In the rows, zero is written as 128.
name the system of each run:
seq 1, N (10 x 26):
[[134 151 106  81  96 147 149 116 145  77  63 111 150 122 132 108 163 165
  144 142 133 145 174 102 186 143]
 [127 158 100 132 116 150 109 130 128 153 143 140 125 114 157 171  80 111
   64 178 133 115 208 117  94 150]
 [163 139 126 185 132  76 115 138 112 155 184 204 121 110 137 130 112 104
  152 106 131 131  92 156 103  98]
 [122 112 182 132 122 109 127 121 112 136 146  68 153 128 104  69 173 135
  184  85 128 114 104  93 153 111]
 [ 64  89 135  74 144 210 139 113 150 112 112  90 146 137  94 154 124 140
  104 156 101 103 124 155 124 146]
 [144 149  91 110  99 153 126 145 140  78  90 195  67 142 172 158 106 137
  125 128 126 166 128 162 147 119]
 [181 201 134 172 126  75 134 118 137 116 131 116 110  89 147 115 132 127
  116 121 161 139 164  54 119 128]
 [103 108 142 174 150 101  94 138 110 197 158  98 189 111  98 139 133 133
   95 138 115 112 109 142  72 160]
 [ 98  60 127  89 148 134 133 142  94 159 129 135  86 179 109 116 139 118
  169  99 114 142  84 177 152  91]
 [146 133 124  87 130 161 200 107 162  68  66 117 122 118 113  90 136 129
  162 143 143 122 138 101 180 129]]
seq 2, Y (10 x 26):
[[163 133 109  98 117 112 193 123 137 104  85 131 141 113 116  73 141 125
  182 144 154 148 137  94 196 144]
 [136  90 120 150 131 160 155 100 133 137 135 101 185 138 124 138  81  82
   84 170 126  71 165 115 109 162]
 [135  96 114 160  90  97  82 113 102 121 142 159 208 147 136 117 159 153
  153 100  96 127 111 175 143 113]
 [105 153 151  96  87 180 127  75 119 117 175 140 103 104 118 106 128 135
  179 121 129 117 186  99 168  76]
 [105 129 164 157 103 212 105 132 153  76  94  94 120 144 149 150 107 140
   93 110  97 108 101 135  90 147]
 [172 176 123 125 115  72  78 174 131  87 149 157 112 138 202 151 142 140
  123  93 141 138 131 124 140 112]
 [114 178 135 124 185 111 146  70 151 126 160 129  88  77  88 157 141 148
   98 144 142 141 136  96  95  98]
 [ 87 108 146 117 136 107 106 160 113 161  98  49 125 150 121 138 153 159
   96 126 122 168  94 108 115 185]
 [133 120 102 104 151 104 114 193 101 202 158 170  78 137 142 135 103  91
  135 134 143 131 146 165 124 108]
 [135 130 113 151 159 141 196 119 147 123  74 165 104  92  66  92 134 130
  162 139 131 151  74 148 121 128]]
seq 3, L (10 x 26):
[[154 161 133 194 105  63 116 162 110 160 132 144 135  95 142 110 125 132
  146 116 150 177  83 105 113 173]
 [134 137 157 178 147 125 106 144 107 187 115  81 118 128  98  83 162 122
  129  89 118  92 154 120  80  79]
 [115  91 130 104 141 201 136 125 153  87  79 106 158 163 110 122 147 131
  120 119  91  68 137 172 126  94]
 [126 126 107  50  94 150 130 109 138  66 130 155 108 152 171 164 116 137
  130 143 133 148 158 125 192 126]
 [133 164 126 132 128  80 139  95 137 126 193 151 139  75 140 161  97 130
  112 169 160 164 118  79 136 179]
 [122 128 148 198 130  78 102 148  96 181 136 122 132 115 112 111 142 139
  139 103 123 168  65 132  86 150]
 [134 104 148 156 148 161 134 136 109 162  99 108  95 151  94  75 140 101
  153  88 112  85 142 147 101  59]
 [121 112 114  70 126 207 159 136 164  83  63 111 143 144 119 120 131 131
  124 153 114  90 161 150 155 125]
 [125 145 104  68 114 115 111 140 138  94 152 146 107 137 188 190 105 136
   90 156 144 160 149 117 163 162]
 [149 157 131 161 155  48 130 111 134 134 205 167 148  77 133 153 117 124
  125 139 155 149  89 111 115 148]]
seq 4, Z (10 x 26):
[[120 200 166 141 115 177 121 157 153 104 126 138  45  84 139 129 110 144
  140 106 138 145 110 104 105 120]
 [141 148 169 117 167 109 142 105 172  73 147  63 166 110 122 134 166 143
  108 116 138  78 115  78 127 125]
 [134  73 128 123 180  79 141 147 102 157 102  78  79 196 122 124 144 105
  110 103 131 137  93 129 121 115]
 [124 160  88 130 172 130 144 152 156 127  72 177  93  97 102 156 134 154
  103 149 120 162  95 178  87 132]
 [142 154  93 119 120 103 140 137 146 117  81  98 204 104 127 123 154 156
  102 172 139 137 172 101 147 186]
 [163  71 114 177 111 133 162 142  95 164 101 118 145 171 138  97  74  65
  131 142 135 112 130 125 123 164]
 [144 121 109 128 107 152 157 123 142  92 122 220 140 114 121 104 115 125
  186 123 118 126  91 185 157 102]
 [107 136 113  65 115 132 138  75 117 143 168 136 153 102 103 121 146 140
  148 162 135 123 210 110 182 101]
 [ 99  84 135 142 104 144  72 111  86 165 193 127 137 169 156 167  90 106
   96 128 108 110 150 150 105 126]
 [130 181 156 142  70 146  76 159 125 103 149 168  80 110 172 129 122 158
  164  84 123 163 108 131 133 113]]
seq 5, T (10 x 26):
[[130 169 133 141 102 154 158  72 147  94 176 201 132  62 116 121  98 130
  165 150 134 134 132 120 143 121]
 [ 96 112 145 151  94 138  79 174 113 137 102 115 159 143 135 129 155 168
  138 100 101 160  68 164 113 172]
 [138 119 169 169 139 149 141  94 110 152 169 105  57 139 122 115  88  79
  123 106 136 104 134  92  93  85]
 [134 167 110 121 140 171 138 135 182  61  48 133 129 114 128 148 150 166
   89 137 112 124 129 143 110 134]
 [111 127 137  72 145  83  95 178 107 172 176  83 102 148 162 164 127 115
   97 135 150 140 149 105 139 151]
 [149 162 109 151 155 118 177  95 160 127 157 196 151  54  97 130 103 114
  136 170 146 115 129 134 114 129]
 [110  91 117 138 136  92 112 177 108 167  74 103 164 152 106 110 171 157
  136 119 109 161  79 161 126 169]
 [151  94 143 148 137 135 172  84 101 155 151  94 102 153 110  90  98  68
  137 130 141  87 171  85 130  95]
 [157 133  90 111 114 153 138 136 163  53  51 155 170 142 142 125 155 153
  119 133 111 110 144 166 150 121]
 [122 114 143  73 108  77  88 142  88 147 191 108 103 161 167 137 138 126
  146 105 144 148 145 104 179 121]]
seq 6, A (10 x 26):
[[149 109 128 110 120 130  99 114 129  92 207 176 152 151 172 156 107 101
  132 112 125  76 144 156 151  80]
 [136 139 134 112 117 164 135  55 154  34 114 140 129 132 127 131 156 163
  138 106 110 114 140 126 155  72]
 [100 146 149 118  83 143  75  97 120  97 125  70 124 143 160 160 149 174
   90 116 117 154 159  85 135 148]
 [ 90 187 155 148 120 144  65 142 129 148 171 150  98  81 131 163 131 167
  111 115 115 153 115 138  77 120]
 [109 150 181 129 153 131 143 154 156 112 129 106 119  87  98 111 151 156
  164 105 133 142  35 118 126 151]
 [107 113 147  92 171 155 172 158 151 144 124  74  87 123 115 149  88  95
  100 161 151 122 100  97 115 181]
 [130 110  81 120 176 123 149 173 125 162  66 156  72 149 113 147 114 113
   98 145 125 152 112 180  98 129]
 [160 110 102 134 120  80 161 144  84 173  86 134  88 149 114  67 138 110
  177 119 148 170 136 118 161 117]
 [162 129  99 167 126  98 154 118 112 183 124 128 187 108 109  91 112  94
  126 168 146 100 187 101 124 150]
 [151  76 104 135 131  93 108 136 116 133 164 164 213 161 146 133 131 107
  129 128 114  79 123 184 138 119]]
seq 7, T (10 x 26):
[[123 189 142 120 163 112 130 133 161 135 202 161 126  51 124 159 114 126
  122 153 155 116 124 111 109 131]
 [100 111 123 145 173 105 128 153 139 166 116 131 168 101  86 142 146 153
  115 145 118 145  54 170  90 171]
 [133  76 124 162 165 118 178 114  96 191 104  86  95 158  90 105 106  78
  111 142 137 131 124 109  99 138]
 [177 131  84 129 133 144 178 130 149  94  33 120 141 144 134 101 131 109
  109 150 132 103 180 121 139 130]
 [159 126 109  67 125  69 103 172 115 125 138 113 154 161 172 123 161 128
  137 120 146 114 177 118 182 115]
 [134 135 125 108 127 104 141  73 130 112 208 182 172  94 112 120 142 131
  178 134 132 115 136 131 173  94]
 [ 84  76 129 141  88 151 108 103 103 134 123 152 173 142 105 121 145 163
  163 118  88 163  74 177 141 141]
 [120  95 155 172  77 177 130  99  84 143 128 116  66 169 138 106  80  98
  147 102 118 138 131 108 120 116]
 [157 183 138 153  91 187 118 141 162  55  71 130  99 124 169 126 124 145
  114 101 121 118 148 117 117 114]
 [121 171 161  89 141 106  65 175 143 115 177  96 102 126 175 167 154 153
   97  98 140 118 135 110 121 116]]
seq 8, A (10 x 26):
[[190 156 101 174 102  60  99 150 114 119  98 123 142 147 183 131 139 130
   94 123 143 145 158 102 128 147]
 [145 132 145 164 152  70 103  87 103 157 209 137 137 117 119 124 145 116
  131  99 129  98 141 119 107  67]
 [ 93  93 151 115 143 168 139  76 140 110 137 103 196 118  72 113 166 150
  150 128  96  87 112 145 135 113]
 [ 81  99 137  73  80 202 109 150 131 106 133 116 141 152 161 155  96 133
  126 145 112 128 135 144 160 174]
 [150 192 116 138 102 152 113 163 150  88 110 194  62 104 171 152 104 139
  124 121 138 154 129 141 120 119]
 [173 168 150 165 151  59 137 125 139  94 111  91  96 119 137 113 167 144
  123  96 151 153  97  68 128 124]
 [ 98 115 148 134 183 104 126  96 116 188 172  67 127 118  86 146 136 118
   85 145 133 113 142  97  85 126]
 [ 73  81 114 108 147 166 127 146 117 177 112 147 151 131  76 131 140 143
  144 139  93 132  94 205 111 130]
 [129 113 126  99  75 172 161 171 124 126 105 152 113 130 144  90  89 110
  193 138 141 150 117 128 181 168]
 [196 169  98 160 126 111 154 158 153 103  96 152 123 115 171 137  92  92
   96 155 157 113 161 105 120 153]]
seq 9, Y (10 x 26):
[[157 158 170 145 143  81 117 151 121 138 152 115 107 109 119  80 175 132
  180  74 142 116 106 103 137  78]
 [ 99 106 158  60 194 161 165 133 163 111 144  78 102 133 102 145 131 112
  113 136 137  84 106 120 133 115]
 [118  93  82  84 135 116 125 164 134 106  90 150 143 162 154 175 122 144
   94 153 121 166  95 177 145 180]
 [153 161  76 152 104  92 145 104 101 165 130 195 110  95 128 121 103 121
  135 168 149 180 179 116 141 136]
 [132 122 154 211 124 144 150  97 111 168 103  82 146 109  80  79 128 122
  136 123 122 118 126  94  87 139]
 [142  87 163 108 128 120 106 184 118 141 148  88 162 172 146  95 150 104
  162  86 121  68 119 145 150 107]
 [115 119 116  62 153 167 150 112 162  76 156 186 128 120 119 156 122 128
  148 142 119  96 122 180 153  82]
 [125 143 113 124  83 154 144  95 147  66  81 133 140 115 145 149 116 162
  113 160 126 183 122 101 163 190]
 [157 148 124 189  93  96  88 118  94 159 156 120 131 134 174 143  96 108
   88 134 135 132 185  88  99 143]
 [124 138 157 181 150 105  96 102 113 153 155 127 127 117  92 108 175 148
  144  79 105 112 107 144  82  60]]
seq 10, N (10 x 26):
[[138 111 128 143 177  53  92 141 110 146 141  99  94 174 143 162 157 132
   80  93 125 137  97 137  94 102]
 [122 117 103  87 183  78 158 128 126 156  94 123 144 111  66 102 191 153
  151 140 133 151 114 147 151 118]
 [114 104 101  86  98 164 153 165 110 176  82 110 138 137 123  99 104 109
  146 173 135 139 179 126 160 178]
 [168 105 110 143 126 141 172 113 131 113 156 171 111 143 158 148  49  59
  116 156 148  99 135 127 131 139]
 [189 121 135 179 105  76 113 102 127  73 156 143 194 145 166 116 144 128
  143  94 127 101 108 123 147 114]
 [ 96 119 151  88 137 116  75  95 116 132 174  76 172 143 120 140 183 157
  113 112 111  95 171 119 137  87]
 [ 75 145 109  70 134 176 120 130 136 148 145 184 121  89  91 142 139 159
  153 150 110 136 145 184 136 101]
 [135 176 147 135  66 177 134 157 123 126 121 159  68  94 151  96  95 126
  177 121 145 161 141  99 149 138]
 [137 148 174 202 126 152 142  98 145 111 150  96 120 104 134 139  84 105
   96 122 133 110  97  77  79 157]
 [121  97 138 170 145 106  87 129 121 110 113 118 137 166 137 155 156 153
   97  85  96 137  56 167  84 122]]
seq 11, L (10 x 26):
[[175 126 102 125 126  94 120 158 111 141 109 157 154 146 132  80 165 115
  169 102 127  91 169 161 153  64]
 [124 119 104 111 102 145 127  91 123 137 120 107 203 130 117 121 139 129
  107 169 118  94 221 119 149 131]
 [140 111 124 164  70 129  84 112 119  84 147 138 176 159 192 167  99 132
   92 127 114 130 129 127 131 163]
 [166 170 171 175  91 101 111  92 125  86 179 134 122 104 158 107 134 135
  162  85 141 127 120  74 142 101]
 [ 80 137 175 150 118 157 119  86 126 136 130  69 152  97  75 104 167 171
  143 112 109 134 115  94 114 135]
 [ 79  88 157 126 113 204 118 109 119 110 120 111  66 171 126 148 105 129
  118 103  98 138  91 151 109 114]
 [140 152 140  93 142 166 185 128 174  71 116 158  55 106 129 127 101 114
  154 131 150 136  95 117 154 119]
 [ 98 165 114  77 165 100 145 163 140 156 104 109  95  89 103 145 146 158
  116 166 155 186 117 110 135 174]
 [119 101 112 131 193  87 123 166 113 193 150 140  99 147 118 163 108  97
   92 138 131 126  92 167  81 128]
 [177 106  96 129 158 101 163 174 129 143  98 178 145 138 111  81 141  99
  174 121 128  96 116 185 142  90]]
seq 12, E (10 x 26):
[[ 79 133 148  90 136 122 107 143 138 170 198 119 198  76 103 141 146 148
  142 159 131 115 126 133 137 159]
 [ 66 103 144  68 127 192 105 124 135 109 153 129  76 154 139 183 106 137
  107 127 110 138 109 162 129 121]
 [151 149 149 161 100 186 157  84 140  70  94 135  57 132 136 111 106 122
  142 100 127 134 129  97 127  94]
 [176 158 143 200 110  85 110 124 120 121 100  79 162 128 152 100 152 135
  110 105 132 117 149  72 107 140]
 [140 125 100 137 169  56  88 161 105 193 164 153 152 135 127 145 146 121
  104 127 128 111 144 167 100 103]
 [ 86 140 116  57 164 131 148 126 136 154 150 165  94  87  77 128 155 154
  167 146 132 161 119 155 153 103]
 [ 91 136 142  82 104 183 153 133 142 111  98  87  82 123 136 137  97 134
  119 158 143 169 129  84 154 189]
 [174 105 125 190 124 137 149 139 137  87  82 122 105 174 168 143  82  93
   89 118 127 121  82 130  95 156]
 [191 101 116 174 129  63 139 105 107 119 121 149 169 151 127  78 154 113
  167  95 128 114 119 136 150  86]
 [107 120 119  92 140 105 124 123 113 187 180 115 205  98  95 117 147 124
  142 168 136  98 182 126 147 135]]
seq 13, E (10 x 26):
[[139  96 141 114 157 114 113 111 137  90 155  70 137 183 165 176 121 104
   61 124 129  82 142 107 118 127]
 [159 140  82 144 145 124 140  75 137  93 101 191 129 127 113 135 150 137
  114 127 109 110 169 166 114  54]
 [112 176 118 143  75 132 109 124 114 156 105 139 173  74 107  92 160 180
  158 145 125 168 172 112 145 150]
 [ 89 122 147 143 117 145  84 200 112 189 158 120 118 119 142 155  93 121
  112 135 125 141  99 147  90 186]
 [129 102 159 110 160 131 146 134 135 104 148 143  52 157 128 126 124 109
  160  81 128 126  51 148 131  80]
 [159 141 142 107 133 109 170  77 130  92 128  78 109 135 129 104 137 114
  137 130 154 117 172  48 169 108]
 [145 137  89 148 157 104 125 120 144 129  94 106 180 126 130 162 132 129
   44 167 125 107 170 128  89 160]
 [132 120  75 134 115 109 108 150 108 147  93 211 137 130 118 125 150 158
  150 129 103 168 119 205 134 107]
 [100 135 153 121  89 156 146 143 116 170 161 148 125  83 104  85 102 123
  203 142 140 156 112 110 163 163]
 [103  91 180 112 150 157 127 152 142 114 150  53 128 157 140 152 102 108
  103 120 127  95  73 112 112 172]]
seq 14, Z (10 x 26):
[[134 201 173 166 106 166 124 163 149 138 117 106 124  64 117  85 137 139
  151 114 138 103 149  87 102 126]
 [127  94 177 105 169 128 152 154 155 115 161  69 170 135 116 112 132 101
  143 113 139  66  75 117 138 144]
 [118  88 118  67 175 112 162 141 126 117 121 134  47 166 125 152 118 109
  131 125 139 161  77 142 155 116]
 [127 160  80 126 154 113 130  79 148  95 105 161 112 108 120 183 138 160
   63 161 124 165 149 134 105 124]
 [155 131 104 179  94  86  93 130 102 144  81  94 185 148 152 117 159 147
   96 124 119 134 175 110 119 154]
 [152 124 135 192 108 151 143 186 112 179  98 145 131 120 118  68  99  90
  171 119 130 111 116 145 103 140]
 [117 121 140  83 134 164 171 143 168 102 150 160 173  85 100 106 126 125
  189 148 133  98  91 154 169 135]
 [104  80 115  47 133 130 152  81 112 121 167 108 118 161 130 155 111 109
  121 162 140 131 161 109 185 129]
 [129 118 108 157 109 128  91  86 101 112 150 174  87 164 166 182  94 128
   86 118 106 147 143 152 102  98]
 [151 202 135 174  82 108  76 130 122 121 123 148 136  96 147 108 171 175
  146  95 123 146 161 112 119  94]]

runs to name:
seq 15 (2 x 26):
[[175  76 108 149 167  69 153  94  98 141 137 134 109 178 116 107 134  85
  132 108 133 107 130 136 127  66]
 [114 103 106  83 150 148 158  99 135 121  68  98 153 143  76  95 184 152
  140 136 110 112 166 145 156  90]]
 | Y
seq 16 (2 x 26):
[[ 60 136 132 107  88 178  93  77 113 128 159 148 103 118 123 177 107 163
  108 148 108 176 139 136 130 138]
 [127 159 141 182  71 149  89 155 101 137  98 134  59 136 160 127 109 145
  127  99 119 182 123 119 103 140]]
 | Y
seq 17 (2 x 26):
[[141 139 132 136 100  66  75 134 102 141 221 162 167 119 174 152 120 126
  138 121 139 136 129 120 149 140]
 [116 138 133 193 128 125 122  77 118 142 146 180 139  86  80 110 149 154
  160 111 104 142  96 156  95  85]]
 | T
seq 18 (2 x 26):
[[120 134 125 136 115 196 126 163 125 143  35 100  74 152 118  99 141 137
  127 111 105 124 159 144 102 107]
 [146 141 117  78 168 158 153 132 175  64  99 112  95 143 149 165 122 116
   76 142 138  88 155 124 124 109]]
 | L
seq 19 (2 x 26):
[[ 81 120 151 122  57 199  94  89  96 129 129  96 106 146 131 123 123 151
  138 117 103 146 174 106 142 122]
 [123 151 160 156 112 192 142  94 165  62 139 135  96 110 146 160  77 120
  100 133 130 122  94 105  99 151]]
 | L
seq 20 (2 x 26):
[[152  84  89 125 135 128 158  79 136  60  86 175 117 173 135 150 125 127
  116 121 106 140 100 174 145 100]
 [156 126 115  94 118  76 172 104 114 117 129 108 111 136 141 107 129 113
  153 148 167 163 146  63 199 151]]
 | L
seq 21 (2 x 26):
[[150 118  93 104 170  56 106 185 123 137 103 119 107 170 162 167 146 128
   78 129 139 147 125 148 122 139]
 [150 125  87  97 172  37 166 126 116 171 134 140 139 108 100 115 151 121
  138 164 161 159 140 113 166 140]]
 | N
seq 22 (2 x 26):
[[147 147 146 197  77  89  78 150 106 131 138 145 179 113 154 110 147 157
  157  92 117 154  97 129 121 154]
 [137 139 189 144 141 144 134 125 151 114 209 114 139  96 132 118  97  92
  151 116 145  63 108  93 118 116]]
 | A
seq 23 (2 x 26):
[[102 130 177 139  75 147  98 106 106 117 148  62 113 145 157 135 114 143
  120 113 129 162 119  62 141 172]
 [143 169 129 182 114 170  97 128 144 117 150 165 131 103 160 157  89 113
   89 131 118  87 158 141  70 113]]
 | T
seq 24 (2 x 26):
[[132 118 156 151  91 152 105 184 104 132  88 113  62 170 160 107 116 123
  156  77 120 157  86 137 123 133]
 [158 183 176 154 134 151 137 107 160  69 142  90  89 108 150 126 120 119
  112 105 143  92 136  63 114 107]]
 | T
seq 25 (2 x 26):
[[122 161 165 142  63 189 137 101 122 102 116 110  86 104 132  93 112 142
  168 117 134 151 149  71 155 135]
 [154 132 158 172 129 151 103 159 144 100 126  89 114 163 175 150  96  98
   80  97 123  72 122 125  78 127]]
 | Y
seq 26 (2 x 26):
[[ 98  98 132 137 120 148  79 180 110 177 179 164 132 140 146 162  91 112
  119 128 108 115 104 191  95 140]
 [142 122 154 110 136 104 160 105 124  93 153 145  68 135 124 102 139 126
  192  88 141 152  74 111 174  85]]
 | N
seq 27 (2 x 26):
[[138 123 149 119 115 131 175  88 139  73  87  64 124 134 120  95 143 140
  140 127 142 146 118  56 172 156]
 [164 100  96 164 126 107 124 136 116 138 107 111 163 171 164 152  96  84
   62 150 129  97 168 129 103 159]]
 | E
seq 28 (2 x 26):
[[130  91 123 132 120 150 151 107 137  72  49 122 142 163 106  96 173 158
  152 102  99 140  83 156 153 114]
 [161 130 122 138  69 139 125 154 104 154 138 130 155 134 167  93  89  88
  152 142 144 101 203 102 158 144]]
 | E
seq 29 (2 x 26):
[[121 173 140 119  86 144 109 133 149  73  81 133 145  98 128 111 184 201
  163 107 115 166 116 123 161 139]
 [ 97 114 181 124 108 149  79 136 104 164 219  87 139 138 146 139 109 110
  136 108 123  93 132 110 120 127]]
 | T
seq 30 (2 x 26):
[[116 132 156 116 159 133 170  90 156 101 184 169 112  81  90 129 123 127
  172 126 136 134  57 131 143 111]
 [118  72 134 101 114 134 157 102 119  93 102  70 105 182 147 143 104 118
  111 135 135 157 103  88 163 176]]
 | Y
seq 31 (2 x 26):
[[ 85 122 131 140 102 206 111 115 118 132 139 159  69 132 134 170  74 126
  103 138 107 148 118 156  94 136]
 [174 165 139 183 130 115 142 117 139  80  96 163  62 121 138 108 136 133
  146  80 137 152  84 117 113  87]]
 | N
seq 32 (2 x 26):
[[128 124 130 139 134 143 130 105 151  72 145 130 113 140 171 198  75 119
   64 146 130 135  93 117 100 174]
 [185 148 116 170 100  84 131 102 122  71  79 129 105 154 159 106 155 145
  133  88 134 160 131  93 149 105]]
 | Z
seq 33 (2 x 26):
[[144 125 100 103 151 167 182 191 164 114  71 174 113 117 118 122 101 104
  142 155 135 119 102 175 130 148]
 [179 139 133 134  98  93 136 166 131  93 122 108 122 151 200 126  98  99
  121 127 164 137 125  74 160 176]]
 | N
